In the data rows, zero lies at 4.5, halfway between 4 and 5.
Here are some points:
[5 4 4 6 9 7 3 4 4 4 2 4 4 3 9 4 1 7 4 6 5 5 3 4]
[4 4 4 5 4 5 5 5 5 5 3 4 5 4 5 4 5 5 4 4 5 5 5 5]
[5 6 4 5 3 7 5 2 1 4 5 3 0 3 4 5 5 5 5 3 6 5 3 3]
[8 4 4 3 4 2 5 4 7 5 9 5 2 4 5 5 4 6 3 4 5 5 2 4]
[4 5 4 5 3 7 4 4 6 4 4 3 3 4 5 5 5 6 2 4 3 4 3 2]
[6 4 3 5 3 5 4 4 4 4 3 4 4 4 4 4 3 6 4 2 3 3 5 5]
[5 4 6 4 4 5 5 4 3 1 4 6 5 5 5 2 6 6 5 8 4 5 4 5]
[4 4 4 5 4 4 5 4 4 5 3 4 5 4 4 4 4 5 4 4 4 5 4 4]
[3 5 4 4 5 4 5 4 4 5 4 4 6 4 7 5 4 5 4 4 4 6 5 4]
[4 4 5 5 4 3 6 6 6 5 2 0 3 4 5 4 4 3 3 4 3 4 6 5]
[4 4 4 4 9 5 5 4 4 5 2 5 4 3 7 4 5 6 4 6 2 5 4 3]
[4 4 4 5 4 5 5 4 4 5 3 5 5 4 4 4 4 4 4 4 4 5 4 3]
[5 5 3 5 5 5 4 3 3 6 3 5 3 4 3 4 5 4 4 4 7 4 5 1]
[4 4 7 5 4 4 5 3 4 5 9 5 4 4 6 4 4 6 4 4 4 5 5 4]
[5 3 8 5 4 4 4 4 4 5 9 4 4 4 5 5 4 5 4 4 3 5 5 3]
[4 5 4 4 3 5 4 4 5 5 4 5 4 4 4 5 4 3 4 4 4 4 3 4]
[4 5 4 6 5 5 4 4 6 9 2 5 5 4 4 4 4 6 5 4 4 5 4 3]
[3 4 4 5 4 4 3 2 5 5 6 5 3 5 3 3 5 4 4 4 6 5 4 2]
Then 10 other points, each followed by its number:
[4 5 3 5 9 7 5 4 4 7 3 5 5 6 6 4 4 7 4 9 3 5 5 5] 0
[4 3 3 4 9 6 3 4 6 4 2 5 5 4 4 5 6 4 4 9 5 4 4 4] 1
[4 5 4 4 5 5 4 3 4 5 3 5 5 4 5 4 4 4 4 4 4 4 4 3] 2
[5 5 5 5 2 4 5 5 4 4 2 6 6 3 3 5 4 6 4 4 4 5 3 6] 3
[4 5 4 4 4 5 4 4 4 4 3 5 4 4 5 4 5 4 4 4 4 5 4 3] 4
[4 4 7 5 4 4 5 3 4 5 9 5 4 4 5 4 4 6 4 4 4 5 5 3] 5
[4 5 5 5 3 3 4 4 4 4 2 6 5 6 4 5 4 6 5 7 4 4 4 5] 6
[5 2 5 6 3 4 5 4 5 9 2 5 4 3 4 4 4 5 4 4 4 5 5 3] 7
[4 3 4 1 2 4 4 3 4 4 4 5 2 4 0 4 4 6 3 3 5 5 3 5] 8
[4 3 4 5 4 4 4 5 4 5 3 4 5 4 5 4 4 4 5 4 4 5 4 4] 9
Which of these numbered points is nearest to each point below, looking only along the 3 directions in which the first points spread most? Its number follows each.
[5 4 4 4 9 5 3 6 4 5 2 5 5 4 9 5 3 9 4 9 4 5 4 4] > 0
[5 4 6 3 4 2 5 5 8 3 9 5 4 3 5 5 5 5 4 5 6 3 1 3] > 5
[5 4 4 5 9 5 4 5 4 6 2 5 5 4 9 5 5 6 4 9 4 5 4 4] > 0
[5 4 4 4 2 5 4 4 5 2 3 4 5 5 4 5 4 5 3 5 4 5 4 3] > 3
[4 5 5 6 4 5 5 3 3 1 2 5 3 7 4 5 4 6 5 6 4 4 4 4] > 2
[4 4 4 5 4 4 5 4 6 9 2 5 5 4 5 4 4 7 5 5 4 5 4 4] > 9
[4 3 8 5 4 4 5 3 4 5 9 5 5 4 5 4 4 6 4 5 4 4 5 4] > 5
[5 5 4 5 9 5 5 5 6 4 2 6 4 1 7 5 5 8 4 7 3 2 4 4] > 0
[5 9 2 5 2 3 6 5 4 5 9 5 4 3 0 3 5 0 4 6 5 0 0 5] > 8
[5 5 3 5 9 6 4 4 4 5 2 5 5 4 7 5 4 7 4 7 2 5 4 3] > 0
[5 4 2 4 4 4 5 7 3 6 2 3 5 4 4 3 6 6 6 7 4 5 7 7] > 9
[4 3 4 0 3 5 5 4 5 4 3 6 3 5 2 5 4 6 5 4 6 6 3 5] > 4
[4 9 3 4 4 4 5 3 4 4 9 4 4 4 5 5 6 0 3 5 6 0 1 5] > 8
[5 3 8 5 2 4 6 5 5 5 9 4 3 5 8 5 3 5 4 5 3 5 5 5] > 5
[4 6 3 5 5 4 4 4 5 5 7 5 5 4 0 4 4 0 4 4 5 3 3 8] > 8
[3 5 5 5 4 4 4 4 5 1 2 6 5 8 4 5 5 7 6 5 5 5 4 7] > 6
[5 4 3 3 9 5 2 4 6 4 2 7 4 4 4 5 5 6 4 9 7 4 5 4] > 1
[5 5 4 4 9 5 4 4 4 5 2 5 5 4 7 5 5 6 4 7 3 5 4 3] > 0
[4 5 5 4 8 5 5 3 5 5 2 5 5 2 7 3 4 4 4 3 2 6 4 5] > 1
[4 5 4 5 3 4 4 3 4 5 0 5 4 3 0 5 4 0 3 4 2 5 5 9] > 7
[6 5 4 6 4 5 5 4 5 4 4 3 5 4 5 5 4 6 5 0 5 4 5 3] > 3
[4 4 3 5 4 5 5 3 5 4 3 4 5 4 5 5 5 6 4 5 5 4 4 3] > 2
[3 4 5 5 4 3 4 4 4 2 2 6 5 7 4 5 4 6 6 6 5 4 4 7] > 6
[4 4 5 4 4 4 4 5 4 1 2 5 5 9 5 4 6 6 7 5 6 5 3 8] > 6
[4 4 4 1 3 4 5 3 5 4 3 5 2 4 2 5 4 6 4 3 6 5 4 5] > 8
[4 9 8 5 4 4 4 4 5 5 1 4 4 4 4 4 8 0 5 4 2 5 4 4] > 7
[4 4 4 4 3 5 4 4 4 6 4 5 3 3 4 4 4 6 4 4 5 5 4 4] > 4
[4 4 4 4 4 5 4 4 5 4 3 5 5 4 3 5 4 0 3 4 4 5 4 7] > 7
[4 4 8 5 4 4 5 4 4 5 9 4 4 4 6 5 4 6 4 4 4 5 5 3] > 5
[4 4 5 6 9 5 3 4 4 6 2 5 4 4 8 5 2 7 4 5 4 5 3 3] > 0
[4 4 4 4 4 5 4 4 4 5 3 4 5 4 5 4 5 5 4 5 4 5 4 3] > 2
[4 5 9 6 6 4 4 4 6 4 9 5 2 6 5 4 7 4 5 5 5 5 6 4] > 5
[2 4 5 6 3 3 5 8 7 3 8 4 9 6 2 4 1 3 7 5 6 6 9 7] > 3
[7 0 4 5 4 5 5 4 5 3 9 4 4 4 5 5 5 3 5 5 5 2 2 3] > 5
[4 4 5 6 4 4 5 5 5 9 1 4 5 4 4 5 3 6 5 3 5 6 4 3] > 7
[6 5 6 5 9 6 3 6 4 4 2 6 3 3 7 5 4 6 3 6 4 4 6 5] > 0
[9 4 4 2 4 3 4 4 6 4 8 5 3 4 4 4 4 6 6 3 4 6 4 3] > 5
